The rows of T fall into a few groups, and each row is roughly a mix of its group's hidden directions.
T, 100 rows:
[[  4  28 -31 -41  -2  -9 -11  21 -12  -8]
 [ 20  -5  28  11  -3 -16  -8  11   7  50]
 [-12 -22  28  39 -11  -9   9 -25  17  10]
 [  8 -34  15 -15  -8  47 -13   2   5 -12]
 [ 22  31   0 -13  16 -10  22  -6  19  37]
 [ 15  11 -21  10  16 -12  10  42  18  28]
 [ -3  -2   4  -2  26  11  12 -24 -49 -17]
 [  6 -28  38  36 -15 -15   7  -1  14   4]
 [ 13  32 -12 -17  14 -19  27   9  22  28]
 [-28  -6  -5 -40  -3  15  29 -11  24  -7]
 [ -3  23 -34 -43   9  -9 -16   6 -16  -1]
 [-22 -26   3   7 -18   0 -28   2 -22 -38]
 [ -4 -34   7  27 -11  18 -35   5 -20 -16]
 [  0 -37  -3  27  -9  27 -29  11 -17  -8]
 [-25   3 -20   0  23  17 -16 -46  -8  -3]
 [-12  27  -2  16 -13  11 -10  13   4 -50]
 [ 12 -20  15  12 -23 -49  12 -10   9  -9]
 [  1 -27  43  36  -7  -5 -13   2   9   6]
 [-27   8  -5 -42 -13  13  24 -12  18 -19]
 [ 14  -7  24 -19  20  49   4   6  15  -8]
 [ -5  -5  15 -52  10  22  -6  21  14  -5]
 [-12  10 -26 -14  27  28 -23 -25 -16 -15]
 [ 17  29  -8 -16  13 -19  19   9  29  31]
 [ 29 -10   7  33  25 -15 -17  -8 -30   7]
 [ -9  11   0 -15  29  -6   9 -14 -50 -15]
 [-20 -28   9  19 -14  10 -24  -1 -24 -35]
 [ 17  -5  28  15 -32 -19   8  36  14   1]
 [-11 -31  -1  24 -13   6 -34  17 -21 -24]
 [ 25  -4   8  47  21  -8 -21   6 -19  -5]
 [-27 -19 -49   0   0   0   5   4 -24  11]
 [ 14  -7  22   2 -29 -42  -2  29   6   2]
 [-24 -28   4  17 -11  14 -14   3 -25 -38]
 [-20   8 -26 -12  32  30  -5 -30 -10   7]
 [-25  -3  32  -5  -5   6  11 -33  -3 -36]
 [-15 -28   8  13 -17   6 -33  -3 -25 -31]
 [ -4 -24   8  25  -9  19 -27 -12 -39 -13]
 [-26   5  -7 -45 -20  11  20  -5  22   0]
 [ -2 -15   1 -36   3  15 -21   6 -40 -21]
 [ -9   9 -32  -1  -8  21  -8   5   2 -50]
 [-25   3 -43   8  -6   6  -4   4 -24 -32]
 [-32   1 -27  11   8  11   9   0 -15 -44]
 [-16  21  14 -29   3 -15  33 -15  25 -17]
 [-30   5  14 -21  -8  -4  21 -27  -3 -38]
 [ -2 -22  34  43 -14   0  11 -12  18   1]
 [-11   1 -23 -19  39  23 -19 -23 -18   5]
 [  9  23 -22  34 -16 -38 -10   6   0  11]
 [ 18  -9 -14 -28  42  14 -16   2 -24 -10]
 [ 24  -8  -7  39  16 -13 -23   2 -33   5]
 [ -5 -33  -1  11 -20   7 -44   7 -13 -20]
 [ 20 -17 -22  28   3  17 -20  25 -17  26]
 [ -3  16 -21  28 -21 -45  -3   2   8  15]
 [  2   6   2  12 -15  -8   6  14  56  22]
 [  6  41   1 -20  14 -27  27  -9  10  18]
 [-16  -2 -21  -2  34  27   1 -40  -8   2]
 [ -2  29  -9  -7  -6 -34  -4  27  32  18]
 [ -5  -1   3   8  25   6  19 -30 -45 -13]
 [-18  -1 -17   3  32  34  -3 -38  -7   1]
 [ 12  -5  34 -14  -2  -8   9   1  23  45]
 [ 17   5  13  -6 -33 -32  -4  39   5  -7]
 [ 18  26 -14 -20  12 -14  21   9  27  32]
 [-39  13  -4 -23 -24  12  17  13  27  -8]
 [ 14  -6  15 -34   6  39 -19  23  10 -11]
 [ 37  -8  11  40  22   0 -23   9  -1  -3]
 [ 22   7  28  20  -3 -27 -15   3 -17  36]
 [-27  12  -8 -42 -23  12  18  -4  20 -12]
 [  9  22  -1  12  -7 -13   2  21  50  21]
 [ 11  20 -12 -20  -6   9 -34  24 -13 -35]
 [-35  10   0 -41 -17  -3  27 -15   1  -1]
 [-16  12  13 -40 -28  -4  15  -1  20  25]
 [  5 -31  17 -12   6  47  -1 -12 -13 -17]
 [  5   7  -6  15  18   0   3 -21 -54 -16]
 [ 16 -12 -33  16  -1  -1 -24  35 -14  22]
 [ 29   4  36  -8  -3 -19  -5  -8   1  40]
 [ 10 -14   3 -30  -2 -14   9 -15  -5  50]
 [ -4  -9  23 -39  21  36  11   5  11  -7]
 [ -4 -22  17 -42   7  36  -8   6  -7 -15]
 [-18  -9  -3  17  11 -12  27 -38 -33  -4]
 [-15 -34  -4  13 -17  18 -27   3 -23 -29]
 [  9  37  -8 -18  15 -13  34 -15  -3  26]
 [-26   2 -16  -1  27  24 -23 -37 -10   3]
 [ 13  15   9  -1 -39 -19   4  41  10 -10]
 [ 16   3  -5 -31  25  12 -25  35 -20   3]
 [-24   4  32 -10  -9  -8   2 -32  -4 -37]
 [ 18  26  -9 -20  13  -8  24   2  30  33]
 [ 10  -5  23 -12  30  47  14  -9  -5 -12]
 [ 26 -31  23  27   0  -7  22 -12   5 -25]
 [ 11   6  16   7 -40 -26  12  34  14   1]
 [ 26  24   3  20  -1   9  -7  22  42  12]
 [ 21   7  45  10  -3 -13  -6   9  19  32]
 [-17   7 -25   8   2  22  -1   6   4 -52]
 [ -1 -25  27  37 -15 -17  19 -20  16   0]
 [  1  -5 -10   9 -35 -18 -16  20  40  16]
 [-16  -3  12 -25 -21  -8 -19 -35 -16 -31]
 [ 16 -32   8   1  -9  46 -18  -5 -13 -16]
 [ 30 -29  -8  32  32   3 -14   4  -6  12]
 [ 27  -4 -22  26  11  -6 -27  -5 -37 -11]
 [-28  15  12 -42 -18  -5  26 -16   4   1]
 [ -6 -33  -3  23 -13  14 -34  12 -24 -17]
 [ 21   2   9 -12 -24 -31  17  41   5   8]
 [-20  -8  13  31 -13  -3  28 -25  21  25]]
In each list below, one row fits none of the groups, and each other row fits one group, some only roughly. Which row is it?
    J546: [-11 -11  -8   0  29   7 -36 -35 -19 -10]
    J971: [ 27 -21 -30  30  13   3 -23   9 -22   3]
    J651: [ 25  11  33  -4 -17 -10 -14  10  22  36]
    J427: [-17  24   8 -44 -31   0  12 -11  12  -5]
    J429: [ -2 -10  -9  24   2  -3   6 -33 -47 -12]
    J329: [ -8  13   8  23 -48 -21  10   9  19 -12]
    J620: [ 15   0 -22  16   3 -18 -24  45   0  19]
    J234: [-20   4 -15  24 -18 -43  15  -8  13  20]
    J674: [ -4 -24  29  36  -6   1  25  -8  18  23]
    J65: [ 21   5 -15  29  13  -1  -2  31 -14  37]
    J469: [-43  -2  14 -22  -8   5  15 -35 -12  -9]
    J344: [-23  16 -18 -43 -35   2   8  -3   4   2]
 => J469
    J652: [  5 -18  15  22   9  -3   2  25  20  46]
    J20: [ 22 -12 -18  24   7 -14 -24   7 -31  29]
    J524: [-10  -7  23  42 -29  -2  11 -17  22 -10]
    J777: [ 10 -17 -15  37   5   5 -18  41 -11  12]
    J317: [-29   3 -24  -4  22  12   2 -43 -11  14]
    J501: [ 14  46 -20 -14  14 -16   7 -21  10  20]
    J103: [ 16  34  18 -17  10 -16  20 -17  22  28]
    J558: [ -9  -8 -41  24   6  15  -8  10 -16 -35]
    J784: [ 12   6  15 -45  17  26 -13  25   2 -10]
    J801: [ 29   9 -15  17  15   0   2  26   6  44]
    J293: [ -6  -1 -15  45 -19 -27  15 -20  10  15]
    J584: [-25   1 -27 -41 -12  15  14 -16   4 -19]
 => J501
    J183: [-32  16   4 -49   1   9   8   2  13 -15]
    J706: [ -5 -35  11 -29   2  39  -9  -8 -15 -13]
    J859: [ 19   6 -27  21  12  -6   0  34 -12  34]
    J961: [-14  -7 -15  36 -23 -35  11 -19   6  15]
    J271: [ 27 -17 -13  36  12  -3 -24  19  -7  25]
    J549: [-35  13   7 -28 -17  16  22  -3  17 -25]
    J191: [-14 -11   4 -32  18   7   1 -10 -46 -19]
    J34: [ 5 -2 38  6  2 -6  4  8 28 43]
    J833: [-11  -6  13  22 -28 -25  34 -14  24  11]
    J319: [-10  -1   0 -32  24  -4  -4   0 -48 -15]
    J6: [-26  -6  20  27 -32 -26 -13 -17  18   0]
 => J183
    J720: [-13   6  -7  31 -11 -36  21 -10  27  19]
    J243: [-14   3  14 -38 -14  -1   8 -32  25 -23]
    J657: [ 11   0 -34  17   9  -4  -1  43 -11  24]
    J236: [ 29 -20 -18  34  19  -2 -25   3 -23   4]
    J494: [-17 -16 -49  -2   4   2  -1  -7 -33 -11]
    J150: [ 29   1   3  46  11  -3 -15  -4  -9  30]
    J386: [ 12   9  17 -28  33  37  -5   5 -17 -12]
    J248: [ 15 -23 -23  35  22  -7 -16   5 -28  14]
    J318: [ 24 -20 -21  16   7  23 -21  23   5  32]
    J139: [ -3   4 -10  31   6 -19  19 -32 -38  -3]
    J405: [-10  -3 -18  37 -25 -37   5 -14   8  14]
 => J150
    J776: [  4   9  -2  -8 -35 -31  29  28  12  10]
    J391: [  1 -10  32  41 -30  -4   9   2  19  -8]
    J586: [-13  -1 -28 -37  -2  18  15 -25  -5 -28]
    J93: [-18 -30 -21   5 -12  15 -20  22 -20 -30]
    J834: [ -7  -7 -43 -26  26  12   3  17  -3 -23]
    J346: [ 12  11  34 -14 -19  -6  -1  12  30  36]
    J569: [  2 -13 -40  20   5  15 -16  11 -12 -37]
    J482: [27  0  3 32 18 10 -3 16 16 39]
    J342: [-24 -15   7  -3 -15  15  -3 -30 -33 -31]
    J444: [  6 -23  10 -37 -14  27 -21  22  19  -3]
 => J834
    J13: [-14   6 -10  -2  19  27 -44 -26 -11 -11]
    J83: [  1  -3  50  -2  22   5  21  -9  26 -10]
    J699: [ 31 -18 -15  19  13  -9 -20  -6 -35  23]
    J786: [  5  17 -23 -32  -4 -10 -25  -3 -15 -37]
    J338: [-19  12  15 -32 -13  -5  17 -38   3 -23]
    J896: [  6  22  -8  47   8 -19  22 -19   5  12]
    J116: [-11  25   6 -30   3  -5  30 -38  -9  -9]
    J118: [ -1  -7  -1 -32  21  -1 -13 -33 -29 -26]
    J291: [ -2 -11  11   2  24  28  16 -28 -37 -17]
    J222: [ 11  15 -38 -38  22   4   5  -3 -12 -18]
    J782: [ 25 -27 -19  22  29  -7 -12  -8 -29  12]
    J198: [ -7   2 -15  22 -30 -39  -3  -2  26  20]
    J502: [-20  -1  -9   7 -22 -37   9   4  37  21]
    J402: [ -2  11  29 -29 -12 -19  10 -10  -8  41]
 => J118
    J866: [ 16 -21  12  34  22 -10  -7  14   1  38]
    J229: [  3  13  13   5 -44 -25 -15  29  11 -13]
    J496: [-13  11  36 -36  -8 -10  25 -20  10  10]
    J349: [ -3  49 -16 -26  14   7  -5 -10 -23   1]
    J600: [ -7 -15 -15   6  34  18  -6 -43 -11 -16]
    J658: [-10  13 -20 -34  24  12 -38   7 -15   6]
    J563: [ -7   5 -11 -39   1  16  41 -24   7   2]
    J226: [-17 -13  32  31 -27 -26  -8  -7  12  11]
    J823: [  4  16 -11 -21   9  19 -40  32 -17  -8]
    J495: [ 29 -15 -23   9   0  10 -19  23  11  38]
    J976: [ -8  33 -27 -28  -2  18 -28  12  -9 -16]
 => J349
    J28: [ 29  -8 -10  36  -2 -11 -33  13 -17  16]
    J992: [ 12  23  22   2 -31 -17 -24   9  -1  35]
    J107: [ 31  12  -3 -18 -16  -3  -8  39  -4 -31]
    J384: [ 13  12   3 -27  21  22 -18  10 -39 -18]
    J421: [ -7 -15  18  40 -14   7  26 -28  18  -4]
    J337: [ -7 -11  34  36 -29 -14 -10  -1  21  -1]
    J141: [-37  11   7 -41 -23  20   2  -4   5  -8]
    J692: [ -3 -30  31  25  -3 -24  17 -14  14  23]
    J285: [  3 -32   7 -36 -18  27 -23  14   2 -11]
    J709: [-21  25 -10 -29 -29  12   4   0  13 -33]
    J871: [ -3   1 -13  44 -20 -28  11 -13  19  17]
 => J141
    J955: [-14   4 -41 -25 -12  13   1 -11  -9 -36]
    J40: [ 14   8   7   1 -42 -33  10  22  11 -18]
    J857: [ 24 -24 -11  29  22 -12 -17   2 -22  27]
    J206: [  0  20 -19 -38   9  -1 -31  26 -17   2]
    J458: [ 31  -4  14  24 -24 -27   3  35  -3  -1]
    J453: [ -1  14  18  11 -44 -12  -8  36  11   5]
    J170: [ 21  16 -27 -41  12  -1  11  26 -14  -4]
    J4: [-18 -18  28  34   3   8  -3 -13  13  34]
    J809: [  5   7  16 -29  35  31   5   0 -24 -16]
    J640: [ 17  17  28 -29 -22 -19   0  -8   3  34]
    J152: [-14   1 -40  25  -4  20 -11  19  -3 -31]
    J978: [ 19 -12   3  41   8   4 -26  27  -8  22]
    J703: [  0  15  -6  22  23 -15  15 -26 -43  -2]
    J792: [ -2 -10 -33  32  17  13 -12  12  -8 -35]
    J447: [ 31 -18 -11  23   8  -5 -26  13 -15  34]
 => J458
    J309: [-19 -19   5 -39   8   6  -4  -5 -40 -17]
    J253: [  3 -18   5 -42  -5  22 -27  21 -12 -16]
    J740: [  1 -32  16  27  -7  30 -35  -1   0 -11]
    J749: [ 24 -20 -35  24  15   1 -23   1 -26   2]
    J286: [ 14   6  -3  37 -15  -5   6   3  45  17]
    J122: [ 13 -20 -16  33   4   9 -22  37 -15  14]
    J642: [  8 -10   7  -3  -8 -15  -1  11   3  60]
    J56: [ -1 -12  13 -36  14  31   5  19 -15 -30]
    J461: [ 10 -22  40  37  -8  -1   9  10  19  10]
    J15: [ 33 -21  -6  32  25  -4 -24   3 -17  16]
    J363: [-28   2  20 -10 -10  -9   6 -32 -26 -32]
    J983: [  8   5  11  -5 -21 -20  27  38  11  30]
    J682: [-16  13  34  -4   0  -2  12 -43 -15 -21]
 => J56
    J671: [-17   7 -12  20 -12 -42  20  -8  24  21]
    J263: [ -2 -14   2  19 -22  15 -31  27  35   8]
    J756: [-17   4  20 -13   0  10  18 -44 -14 -29]
    J76: [ 17 -26 -16  19  26 -15  -6 -15 -35  17]
    J144: [ 29 -21 -12  29  16 -15 -20  -4 -22  25]
    J312: [ 15  18  32  -2 -25 -16 -12  11  12  37]
    J717: [ 12  18 -19 -26  16  31 -14  27 -15 -19]
    J647: [-16  23  29 -38 -17  -2  19 -16   9 -14]
    J711: [-12 -25  31  33 -12 -25 -12 -16  11  12]
    J18: [ 22 -12   9  38  16  24 -14  15   1  30]
 => J263
    J746: [-24  21  23 -22 -12   9  22  -5  22 -32]
    J288: [  1  12  11  12 -47 -28  -2  16  11 -22]
    J832: [-20  16 -10 -44 -35   3   8  -1  11  10]
    J556: [ -2 -12  12  27 -27 -32  27 -21  20  -4]
    J701: [-10  13 -19 -34  27  11 -28  11 -19  19]
    J283: [ -9 -29 -14  25  -7  17 -19  11 -38 -16]
    J773: [ 20  10  20 -23 -19 -22  -6 -14 -14  39]
    J534: [ 22 -14  19  -1   2  51  -7   8  23  -6]
    J685: [  1 -12  22  51  -6 -14  21  -5  19  -4]
    J488: [ 18 -24   0  38  10  21 -12  24 -10  24]
    J766: [ -2   1  39  -3 -14  -9   7  18  24  38]
    J807: [-20 -30  23  18 -11  12 -20   1   0 -38]
    J813: [ -5  14   9  -6  41  -4  29 -17 -33  -7]
    J136: [ 12 -16 -27  25  15  -8 -20  -4 -42   2]
 => J685
